In the rows, 128 means zero.
Each named turn below is shown by a few rows before and after it. Which turns, in which order, take the first row of each later pair to the second? The first pair is answered.
turn J755:
[153 181 147 136 186  60 155 115 155 159 141 103 171 210 167 123 175 143
 136] => [165 115  92 139 144 157 144 124  17 123 133 120 174  69 118 168 132 126
  88]
[ 95  99 123 124  71 157 124  86 103 143 115 125 122  80  80 142 117 147
  90] => [ 86 148 164 122  99 101 130  97 180 168 117 102 121 181 116 116 158 143
 122]
[126 173 136 114 109 107 141 130  78 134 132 143 143 138 114 202 122 145
 151] => [128 172 143 118 103 100 135 123 102 132 142 137 132 139  96 203 105 134
 151]
[143 166 132 126  95  80 136 136 138 122 109 114 148 141 127 198 133 137
 171] => [135 157 117 125  93  98 140 150 103 112 106 112 159 117 128 207 142 140
 160]
turn J255:
[156 200 186  91  74 120 114 121 143 105 138 124 154 132 110 218  94 147
 121] => [141 215 182  93 109 104 133 159 143 115 128 106 170 188 151 183 142 146
 139]
[142  87 118 141 159 152 108 125 140 162 124 135 114 107 132  55 123 116
 120] => [149  92 117 141 147 154 105 116 142 151 122 132 111  95 117  57 113 120
 125]
[144 194 165 141 113 133 139 127 165 138 130 138 139 151 106 165 107 134
 138] => [135 193 152 139 138 132 148 158 141 137 118 136 152 185 149 131 157 139
 140]
[121 153 119 137 127 140 142 174  75 142 126 112 131 154 153 156 140 141
 112] => [132 136 119 134 113 157 137 148  79 129 130 119 124 117 123 176 111 128
 107]
turn J320:
[132 169 148 110 116  89 136 137 169 115 132 102 153 172 132 162 122 138
 164] => [125 161 133 104 105 117 138 150 100 111 118  99 162 137 133 201 111 141
 162]
[128 126 108 127 132 117 129 149 111 142 133 133 129 148 150 107 137 127
 125] => [124 127 109 119 132 121 124 148 112 145 128 130 125 140 152 107 141 140
 125]
[129  73 115 142 133 147 120 146 154 138 146 111 117 122 133  21 123 121
 117] => [121 121 134 139 143 120 136 149 192 143 152 105 126 176 150  37 139 129
 144]

Between the rows of a pair lie 2 to 3 turns.
[144 142 140 130 105 115 130 112 165 122 130  96 128 142  98 129 116 141
 134] => [139 151 138 126 116 103 138 126 164 132 125  94 138 163 119 126 127 133
 144] : J755 then J755 then J755
[131 120 108 124 115 162 121 149  67 106 147 151 155 112 133 184 140 140
 118] => [144  79 115 141 115 160  95 108 142 126 158 163 112  99 119  74 132 131
 105] : J320 then J320
[141 143 141 119 114 112 105  81 181 113 146 139 121 107  85 117 100 123
 121] => [129 188 151 101 122 101 125 103 159 107 130 133 143 129 102 175 108 133
 135] : J320 then J320
[125  78 127 148 130 124 106  92 165 127 145 136  44 109 151   8 163 132
 120] => [137  87 122 129  93 172 117  92  91  92 151 141  68  20  95 118 108 139
 113] : J320 then J755 then J255
[146 153 147 113 127 112 136 135 128  92 132 132 145  99 106 223  82 147
 123] => [156 106 143 131 129 113 120 102 188 110 141 138 107  80  88 123  68 142
 109] : J320 then J320 then J320
[116  85  75  81 150 127 148 202  35 142 134 157 104 167 193  93 168  86
 117] => [160  50  85  93 100 162 120 148  64 124 154 164  77  63  98 104  90  84
  94] : J320 then J255
[129 150 119 132 121 101 138 122 184 161 120 109 115 134 163  86 167 141
 154] => [126 109  81 133 116 149 129 121 129 161 108 120 116  80 170  70 161 137
 123] : J755 then J320
[148  81  65 128  84 135 157 116  59 110 113 138 112 103 138 141 121 131
 129] => [169  84  74 121  72 125 150  87  85 106 123 144 106  91 102 143  98 127
 134] : J755 then J755 then J755
